(in the rows, 128 means zero)
The rows of X fall into several groups, and each row is roughly a mix of its group's hidden directions.
X (105 x 10):
[[168 195 154 143 108 122 123 143 169 138]
 [135 141 173  91 116 140 132 150 181  80]
 [123 124 188 139 115 159 172 160  88 126]
 [120 149 158 110 141 163 156 170 145  69]
 [147 174 116 146  90  73 134  83 124 134]
 [140 114 161 133 155 183 105 140 145  70]
 [135 132  90 147  89  94  95 153 158 176]
 [131 150 112 136 139  63 160  83  99 108]
 [129 137  96 105 108  66 130  88 131 173]
 [107  95 153  97  91 181 103 163 136 143]
 [ 89 174 117  95 139 111 176 158 102 111]
 [101  76 103  99 176 111 119 121 136  86]
 [150 143 148 167 127 166  92 165 174 105]
 [144 168 124 177 138 105 185 122  92 123]
 [148 147 145  82 112 150  92 150 189 114]
 [144 104 145 136  93 193 102 163 132 158]
 [125 123 164 152 145 190 134 170 122  87]
 [ 89 135  74 127 146  82 126 114  84 148]
 [150 117 154 140 122 167  68 152 169 103]
 [162 139 101 100  77 126 100 110 182 119]
 [146 118  81 147 154 113  83  89 172 120]
 [ 67 158 117 121 144 118 188 138 108 141]
 [115 118 148 151 162 185 127 166 120  78]
 [130 124 167 145 141 190 129 165 130  80]
 [104 119 135 110 161 170 100 170 183 124]
 [120 155  68 117 116  74 134 112  89 129]
 [101 146 132  82 123 156  99 129 152 192]
 [ 83 175  92  80 146 104 138 150 124 116]
 [140 120 156 160 139 196 119 164 123  91]
 [170 127 136 108 125  76  91  77 132 105]
 [130 143 176 122  98 149 174 163  84 115]
 [123  91 123  93 151 167  72 137 159 152]
 [119 144 168 107 101 137 184 171  92 127]
 [ 79 136 126 135 142 116 161 130  56 145]
 [155 114 194 122  86 167 143 148 122 142]
 [138 124  86 120 145 116  71 103 185 126]
 [ 95 122 160 158 131 171 167 165  98 101]
 [152 134 109 133  85  95 145  81  87 165]
 [107 143 123 126  91  95 143 138 116 204]
 [172 119 132 102 112 107  94  64 155 139]
 [143 163 128 116 118  60 174 102 118 113]
 [142 117 118 146 176 109  93 121 165  70]
 [147 110 182 148  91 152 162 137  82 139]
 [133 102 184 168 127 159 167 139  90 134]
 [155 163 153  85 115 150  98 143 185 125]
 [141 115  91 133 151 121  70 101 183 126]
 [121 149 159 118 117 178 137 152 163  70]
 [ 79 173  83  91 149  98 131 140 124 117]
 [118  88 124  98 160 175  81 147 159 143]
 [ 91 141 139 130 102 158 183 165  97 155]
 [141 135 153 110  69  92 146 102 138 177]
 [171 128 125 107 107 138  87 131 197 114]
 [ 98  97 138  96  80 166  80 140 143 140]
 [140 140 133  88  91  77 134  84 152 161]
 [ 89 174 124  76 120 118 158 171 117 117]
 [113 149  62 105 138  86  91 102 134 132]
 [116 113  82 161 138 105 134 106  74 170]
 [107 131 139 134 176 165 163 152  91  84]
 [124 112 145  85 117 154  61 131 169 139]
 [134 137 169  98 127 151  95 156 190 106]
 [132 114  82 136 154 114  75  94 175 131]
 [163 131 132 118  91 126  75 130 190 136]
 [101 134 132  92 107 165 105 125 130 199]
 [111 147  63 103 144  86  95 102 136 136]
 [201 132 140 167 111 107 111  97 109 115]
 [150 138  70 154 151  98 109 106 157  88]
 [124 119 124 110 107  79 138  64 114 170]
 [112 138 134 126 133 148  78 189 173 148]
 [135 111 157 149 139 171 122 168 146  65]
 [107 104 130 120 149 188  89 166 164 140]
 [161 130 131  97  96  95 111  66 155 151]
 [ 97 136  98 156 149 137 167 143  64 150]
 [128 155 160 112 127 171 146 172 156  76]
 [127 108  86 165 135 128  83 103 105 180]
 [117 118  80 152 149 103 154 100  69 147]
 [118 137 153 161 156 129 152 158 124  55]
 [ 94 173 134  86 113 121 163 173 100 116]
 [ 96 158 128  84 116 136  98 109 149 188]
 [126 107 151 134  99 195 102 175 142 138]
 [116 133  79 130 166 115  72 105 166 116]
 [132 108  86 152 125 102  95  96 108 187]
 [134 112  89 148 150 125  67  90 168 123]
 [157 185 132 147  94  82 134  90 122 142]
 [136 125  76 124 151 105  79  92 172 131]
 [114 127 121 104 105  66 159  77 119 153]
 [115 138  73  94 156  91  94 115 165 142]
 [ 97 155 146  99 145 169  85 149 167 100]
 [153 140 120 108 124 133  66 144 191 130]
 [170  87 112 153 123 108  99  78 122 165]
 [113 146  99  91 113  61 141 102 142 160]
 [124 143 112 127  76 118 145  98  93 189]
 [ 70 164 112 128 147 112 187 130 110 140]
 [105 165 148  92 105 123 167 169  82 122]
 [140 114  95 134 120  76 101 106 120 191]
 [152 109 198 148 112 176 145 147 126 121]
 [ 94 155 105 132 126  90 191 110  92 140]
 [173  91 180 159 114 169 129 130 151 126]
 [135 146 120 126 124  59 170  94 101 103]
 [104  88 131  96 185 171 119 159 137 131]
 [110 136 150 134 120 121 183 145  57 137]
 [109  99 136  79 151 154  80 147 172 122]
 [159 148 125 138 112  69 160  85  90 122]
 [132 139  83 119 107  69 130 104 124 180]
 [102 131  69 125 169  82 152 124  98 123]
 [ 94 107  99 161 162  96 136 110  75 152]]
One row of each group comes first, with its name. Which group is each row after those in?
[142 108  94 150 114 106  82  87 126 180]
<114>
[113 149 118 114 173  66 151  96 122  95]
<104>
[ 90 109 101 161 167 101 130 109  77 153]
<125>

[122 101 151  96 137 179  91 169 165 128]
<104>
[115 155 132 100 131 117 204 115  95 104]
<114>
[126 146 150 112 142 166 106 152 192  88]
<125>
[173 122 145  97 111 117 102  63 157 125]
<114>
[150 148 132 134 165  99  99 126 182  78]
<104>
[ 83 179 109  92 136 118 159 163 125  99]
<125>
[151 130  82 108  99 112  84  91 173 136]
<125>
[161 167 144 147  96 152  83 130 166 162]
<104>
[168  81 116 158 123 119  88  85 134 160]
<125>
[146 123 187 124  81 160 157 151  98 139]
<125>
[ 89 124 134  95 184 146 159 171 146 116]
<104>
